One turning vector, and how many steps it has turned
The counts run from 0 to 547.
[ 1.85  0.69  0.87 -3.49  2.87 -2.67 -0.43  1.87 -1.99  1.48 -1.69  1.20
 -1.04  2.68 -2.76  1.40 -0.21 -3.64  3.97  1.72 -1.95 -2.49 -0.52  3.36
 -2.62  0.99 -2.43 -0.03  1.30  5.74 -1.10 -0.86  4.51  3.05 -3.55 -1.44
  2.02  0.57] -> 256
[ 1.44 -3.58 -2.41 -3.32  0.00 -0.10 -1.75 -1.28 -0.26  3.53 -3.32  0.27
 -0.80  3.96 -3.79  0.82  0.05 -0.93 -0.41  4.18 -3.46 -2.57 -2.80  0.62
 -1.79 -1.93  1.68 -1.21  2.45 -1.08 -0.89 -1.72  4.69  4.10 -3.00 -2.19
  3.22 -2.12] -> 93
[ 3.24 -2.78 -0.08 -2.43  3.07 -1.70 -0.83  1.39  2.00  2.70 -2.70 -0.11
  1.03  3.18 -5.43  0.68  1.73 -3.17  1.55  4.17 -0.02 -0.14 -1.12  2.84
 -2.10 -2.80 -1.70  1.88  0.30  2.20 -2.61 -1.46  2.30  2.81 -4.96  0.51
  2.48 -0.34] -> 325
[ 3.01 -3.53 -2.11 -3.81  4.96  1.57 -2.64 -2.79  2.07  3.88 -0.74 -2.19
  2.24  3.30 -0.87 -0.73 -0.41 -3.53  1.81 -0.02  1.60 -2.91 -1.37  2.54
 -0.51 -2.47 -0.98  0.57  3.02  1.50 -3.36 -1.68  4.31  2.53 -1.50 -1.55
 -0.71 -1.37] -> 520
[ 3.14 -2.40 -2.28 -2.89  0.38 -1.54 -2.37  0.01 -0.24  4.98 -3.84 -2.67
 -0.56  4.25 -4.21 -1.01 -0.36 -1.03 -1.37  1.41 -3.11 -1.63 -1.98  1.80
 -0.48 -0.16 -1.10  0.06  1.61  1.21 -1.65 -0.12  4.18  2.83 -3.32 -4.64
  2.63 -0.40] -> 88
[ 3.51 -1.81  0.11  0.47  2.29 -1.39 -1.96 -0.43  1.74  3.10 -3.41  0.24
  0.27  3.44 -5.07  1.56 -2.27 -3.94  2.36  1.32 -0.57 -2.26 -0.04  2.86
 -0.40 -4.79 -3.03  2.28  0.38  0.88 -2.98 -1.19  3.99  2.20 -2.98 -3.60
 -0.42  0.12] -> 9
[ 2.58 -1.55 -1.26 -2.03  3.96 -2.06 -1.27 -2.48  1.90  4.93 -3.79  2.12
 -0.19  5.10 -1.99  0.74 -0.96 -1.11  2.19  1.25 -0.65  0.25 -1.62  5.68
 -0.79  2.07 -0.79 -2.22  2.10  0.63 -1.67 -1.05  3.97  3.89 -0.69 -0.19
  0.85 -3.59] -> 151
[-0.01 -0.14 -2.35 -1.24  2.13 -2.24  0.81 -2.24  1.00  4.46 -2.89  3.29
  1.43  4.80 -4.37  1.71 -1.79  0.96  1.57  1.16 -0.44  0.40 -1.93  3.78
 -0.89 -0.76  0.35 -1.48  4.22  1.84 -2.18  0.52  4.42  5.05 -1.58 -1.31
 -0.73 -2.98] -> 464
[ 2.71 -2.42 -1.03 -3.44  2.33 -0.49 -2.10 -0.25 -0.38  0.81 -2.14  1.83
  0.52  4.00 -3.09  1.81 -1.72 -4.45  4.14  2.79  0.33 -2.51 -0.66  4.82
 -1.85  0.78 -0.87  2.15  1.82  0.86 -1.89 -1.48  3.41  0.77 -4.89 -0.63
  2.39 -1.83] -> 331
[ 0.89  0.73 -1.14  0.55  1.51 -2.00 -1.27  1.64 -1.31  5.13 -0.08 -0.39
  0.38  2.55 -5.65  0.53 -0.72 -2.98  2.12  1.49 -5.51 -1.71 -2.74  0.55
 -2.18 -1.24  0.19 -0.98  0.72  5.57 -0.13  0.27  3.53  3.27 -1.03 -3.45
  2.07 -0.15] -> 177
[ 0.23 -4.15 -1.24  0.10  2.15 -1.07 -1.16 -1.38 -0.45  3.78 -0.66  1.88
 -1.69  0.63  0.54  0.61 -0.91 -3.58  2.41  2.41 -0.88 -1.35 -1.23  3.21
 -2.62 -0.05 -1.69 -3.84  2.72  3.98 -2.81 -0.96  6.54  6.23  0.22  1.31
 -0.11  0.50] -> 58
[ 2.69 -1.30 -2.42 -2.88  0.60 -2.08 -1.97 -0.10 -1.97  4.52 -1.48  1.26
 -0.73  4.45 -3.30  0.22 -0.56 -2.81  0.51  0.64 -2.26 -1.43 -4.37  2.24
 -3.29  3.00  0.16 -2.63  2.02  3.43 -0.90  0.74  3.37  3.00 -0.55 -2.90
  2.90 -2.57] -> 163
[ 0.72 -3.42 -3.04 -2.21 -0.93  0.65 -1.38 -1.31 -0.49  2.89 -3.46  1.96
  0.11  4.27 -4.30  1.51 -1.38 -0.92  0.04  4.75 -3.15 -2.75 -2.40  0.92
 -1.15 -1.82  2.01 -0.39  3.02 -1.05 -1.76 -1.18  4.96  3.49 -3.37 -2.14
  1.99 -1.87] -> 94
[ 0.01 -0.13 -0.01 -1.23  1.04 -0.64 -1.72  0.93  0.59  0.58 -0.72  3.03
  0.23  2.67 -3.48  2.07 -0.95 -3.44  1.70  5.01 -5.19 -4.13 -1.84  0.45
 -0.63 -0.01 -1.10 -1.07  3.46  3.58  0.71 -0.90  4.97  4.77 -1.40 -2.39
  0.83  0.60] -> 184
[ 1.22 -2.45 -5.04 -3.73  0.89  1.33 -0.81  0.23 -0.74  2.67  1.34  1.62
  1.91  3.01 -3.76 -0.26 -0.86 -3.08  1.50  2.36  0.23 -0.94 -0.51  3.99
 -2.61  2.10  1.82 -0.48  1.18  3.09 -3.66  0.48  4.23  2.08 -3.98 -0.32
  4.22 -1.81] -> 344
[-0.71 -2.88 -2.25  0.09  0.82 -1.29 -2.12 -0.74  0.70  2.70  2.27  1.99
  1.62  1.19 -3.40 -0.40 -1.18 -3.42  2.63  3.01 -1.24 -0.20 -2.24  3.34
 -1.25  3.01 -1.34 -2.03  3.41  6.37  0.59  1.23  5.16  4.68 -0.43 -1.00
  1.28 -0.64] -> 362
[ 2.79 -2.05 -0.86  0.72  3.35 -0.04 -1.58  1.19  0.76  3.65 -3.18  0.75
  1.93  4.12 -4.52  1.57  1.09 -3.36  1.40  2.30 -0.74 -0.91 -1.05  3.63
 -0.93 -4.38 -2.54  2.74  1.02  2.17 -3.51 -1.74  3.18  2.28 -3.95 -0.39
 -0.48 -1.34] -> 321
[ 1.03 -4.86 -0.97 -0.72  2.74  0.83 -3.21 -0.41  0.71  1.91  0.83  1.77
  2.13  2.94  0.76  1.90 -2.43 -4.91  3.83  2.29  1.08 -1.66  0.07  3.78
 -3.31 -0.92 -0.92 -0.69  3.20  3.24 -4.49 -1.65  3.34  2.46 -2.17 -0.25
  2.90  0.28] -> 130
[ 2.74 -1.03 -0.13 -2.08  4.58 -0.84 -1.95  2.05  0.19  2.42 -3.56 -0.31
  2.30  3.99 -5.34  0.49  1.92 -3.57  1.40  3.11  0.09 -1.44 -2.43  2.38
 -2.20 -1.83 -1.62  3.55  1.92  3.15 -3.62 -0.75  2.21  2.04 -3.76 -0.86
  0.18  0.61] -> 323
[ 2.26 -0.26 -0.27 -1.59  5.94 -0.16 -1.22 -0.86  2.83  4.14 -0.69  0.71
  0.90  3.11  0.13  0.92 -1.62 -3.65  2.43  0.19  0.46 -1.36  0.17  4.09
 -1.03 -0.39 -2.10 -2.43  1.57  2.39 -4.33 -1.92  4.37  5.59 -0.33  0.04
  0.55  0.85] -> 445
[ 1.02  0.97 -2.94 -1.75 -0.25 -0.42 -1.19 -0.73  0.14  3.17 -4.43  3.76
 -2.13  3.83 -4.81  1.14 -2.78 -1.39  0.98  3.31 -2.65 -3.59 -2.96  1.77
 -0.99  0.95  0.82 -1.40  1.84  1.07 -1.29  0.65  4.87  4.82 -0.87 -2.62
  0.78 -0.03] -> 478
[ 1.45 -0.15 -2.76 -3.43  2.83 -1.61  1.50  0.46  0.84  4.02  0.86 -1.76
  0.92  2.42 -4.01  0.15 -2.65 -1.95  1.47 -0.35 -1.68 -1.18  0.76  2.22
 -0.19 -0.67 -0.49 -1.05  1.24  2.89 -3.05 -0.44  6.64  4.83 -5.06 -2.56
  3.70  0.50] -> 267
[ 1.74 -0.84 -3.77 -3.82  3.24  2.83 -0.67 -1.27 -0.91  2.95 -0.81  2.09
  2.43  3.50 -3.92 -0.14  0.98 -3.23  1.93  1.47 -0.30 -3.41 -1.54  3.75
 -1.17 -2.37  0.44  1.97  1.67  2.33 -3.51 -0.83  5.04  1.04 -3.26 -0.92
 -1.25 -3.01] -> 28
[ 1.49 -0.29  0.63 -3.23  2.61 -2.38  0.98  0.06 -0.37  1.10 -1.06  2.06
 -1.47  2.33 -2.59  1.76 -0.73 -2.52  3.33  3.11 -2.23 -2.20  0.63  3.79
 -1.39  0.38 -2.78 -0.92  1.30  2.88 -1.73 -1.93  7.36  5.08 -3.77  0.33
  0.63 -0.54] -> 259
[ 0.36 -1.30 -2.31 -0.78 -1.11  1.19 -1.50  1.71 -1.47  2.65 -1.33  2.40
 -0.12  2.01 -3.71  0.59  0.08 -3.05 -0.11  4.51 -4.46 -4.81 -1.47  0.05
 -2.31 -3.20 -0.84 -0.69  1.51  3.73 -2.35  0.22  4.79  4.00 -2.18 -2.86
  1.71  1.92] -> 491
[-1.14  0.49 -1.83 -0.70  1.85 -1.45 -0.32 -0.81 -2.01  3.39 -1.57  2.74
  0.35  2.84 -5.16  2.30 -0.65 -1.96  2.17  2.98 -4.53 -2.07 -3.87 -0.10
 -3.59  0.92  2.31 -1.05  2.72  2.07 -2.07  0.46  5.24  4.58 -0.06 -0.87
 -0.36 -2.02] -> 171
[ 1.51 -3.03 -0.49 -3.57  1.56  0.50 -2.33 -0.23  3.11  2.99  0.39 -0.89
  2.26  3.28 -1.09  0.40 -0.19 -2.18  0.15  3.70 -2.48 -3.79  1.41  0.75
 -1.10 -3.73 -1.37 -1.94  2.60  2.15 -3.51 -1.67  3.82  4.66 -2.86 -3.49
  3.32  2.24] -> 200
[ 3.21 -2.18 -1.34 -2.09  3.58 -0.31 -3.47 -4.68  1.58  4.62 -2.91  0.46
 -0.63  1.98 -4.07 -0.95 -0.45 -3.50  2.70  1.32  1.63 -2.31 -2.63  3.85
 -1.79 -1.13  0.38 -1.16  0.03  1.46 -1.81 -0.75  3.17  2.74  2.25 -1.18
 -1.18 -1.93] -> 226
[ 1.74 -3.52  0.52 -1.47  5.55  0.12 -3.41 -1.05 -0.11  3.44 -0.29 -0.72
  1.64  3.26  1.55  1.60 -0.73 -4.35  4.68  1.23  0.57 -2.17 -0.01  3.35
 -3.81 -0.96 -0.14 -0.72  2.68  3.34 -3.97 -2.07  3.14  2.39 -1.05 -0.89
  0.97  0.62] -> 132
[ 2.21 -3.30 -2.91 -2.59  3.89  2.62 -1.92 -2.24  2.78  4.78 -0.79 -1.13
  2.61  3.61 -1.03 -0.82 -0.13 -2.95  1.12  0.53  2.05 -2.06 -0.56  3.43
 -0.02 -3.06 -1.26  0.50  2.79  1.18 -3.82 -1.35  4.56  3.22 -2.17 -1.08
  0.18 -1.27] -> 521
[ 2.45 -2.87  0.73 -1.68  3.57 -1.26 -1.96 -1.69  2.17  1.91  1.20  1.96
  0.31  2.18  0.01  1.58 -1.45 -5.16  4.13  1.30  0.91 -1.86 -0.05  4.58
 -1.45 -0.31 -2.88 -2.99  1.84  3.25 -1.45 -2.27  4.46  4.02 -0.51  0.53
  1.52 -0.27] -> 441
[ 1.65 -4.39  0.35  1.00  2.19 -0.89 -2.09 -0.57 -0.68  2.52 -3.52  1.35
  0.25  2.89 -3.47  2.62 -0.19 -4.34  2.92  2.17 -0.27 -1.62 -1.89  2.74
 -3.05 -4.66 -1.86  2.37  2.77  1.08 -3.01 -1.87  4.52  1.92 -2.50 -0.42
 -1.39 -1.84] -> 317
[ 2.84 -2.68 -2.45 -3.94  3.41  1.55  0.09 -2.42 -0.69  3.98 -0.98  0.16
  0.73  3.28 -3.16  0.33  1.03 -2.91  2.36  0.98 -0.75 -2.70 -0.74  3.31
 -1.68 -3.57  1.15  0.81  0.26  0.98 -2.60 -2.81  5.27  1.24 -2.94 -0.96
 -0.16 -3.66] -> 26
[ 1.82 -2.33  1.66 -1.19  2.60 -2.90 -2.40 -0.52  2.09  2.18 -4.27  0.43
 -0.05  3.15 -3.26  2.48 -0.84 -2.76  2.97  3.58 -0.91 -3.13 -3.04  0.45
 -2.30 -5.04 -1.01 -0.03  3.39  1.93  0.13 -1.50  2.17  3.94 -1.08 -1.19
  0.60  0.49] -> 3
[-0.38 -1.19 -1.15  0.95  1.90  1.14 -2.00 -0.46  0.19  1.65 -0.02  1.11
  1.92  2.05 -3.64  1.84 -2.73 -3.89  4.53  2.64 -2.87 -4.36  0.14  1.56
 -0.31 -5.11 -0.47  1.68  2.32  4.17 -0.97 -0.59  4.91  2.34 -2.91 -2.97
 -0.71  1.03] -> 500
[-0.25 -2.67  0.34 -1.44  2.29 -4.49 -1.62  0.76 -0.75  3.59 -1.58 -1.01
  1.18  2.02 -2.11  0.40 -0.73 -1.47  1.74  0.76 -0.42  0.79 -2.57  1.58
 -2.73 -0.24 -2.67 -0.28  5.13  6.54 -1.51  1.11  4.72  4.51 -1.95 -1.87
 -0.03  0.04] -> 69
[ 0.18 -2.11 -3.18 -1.30  0.03  2.34 -3.49  0.75  0.79  2.07 -1.36  2.78
  1.81  2.76 -4.85  0.11  0.74 -3.70  1.57  6.60 -3.21 -3.59 -2.03  1.61
 -0.89 -1.13  0.97  1.17  1.46  3.58 -0.20 -0.40  2.33  2.75 -2.64 -1.32
  1.63  0.62] -> 108
[ 2.16 -3.91 -0.27  0.04  1.41 -0.07 -3.52  1.49  0.65  3.92 -4.46 -0.32
  0.09  3.43 -1.58  1.98 -0.79 -3.79  1.88  3.01 -0.47 -2.23 -3.25  0.79
 -4.12 -5.08 -0.12 -0.51  2.12  2.54 -2.64 -1.06  1.33  3.82 -1.35 -0.80
  2.90  1.78] -> 311
[-0.04 -1.68 -0.02  0.17  3.80 -1.26 -3.17 -0.98  2.11  4.42 -1.65 -0.21
 -1.39  2.05 -0.56  1.02 -2.25 -2.19  2.74  3.36 -2.97 -0.87 -1.17  2.18
 -1.20  1.94 -0.51 -3.54  2.05  3.28 -1.14 -0.66  5.29  7.07  1.06 -0.32
  0.92  2.27] -> 369
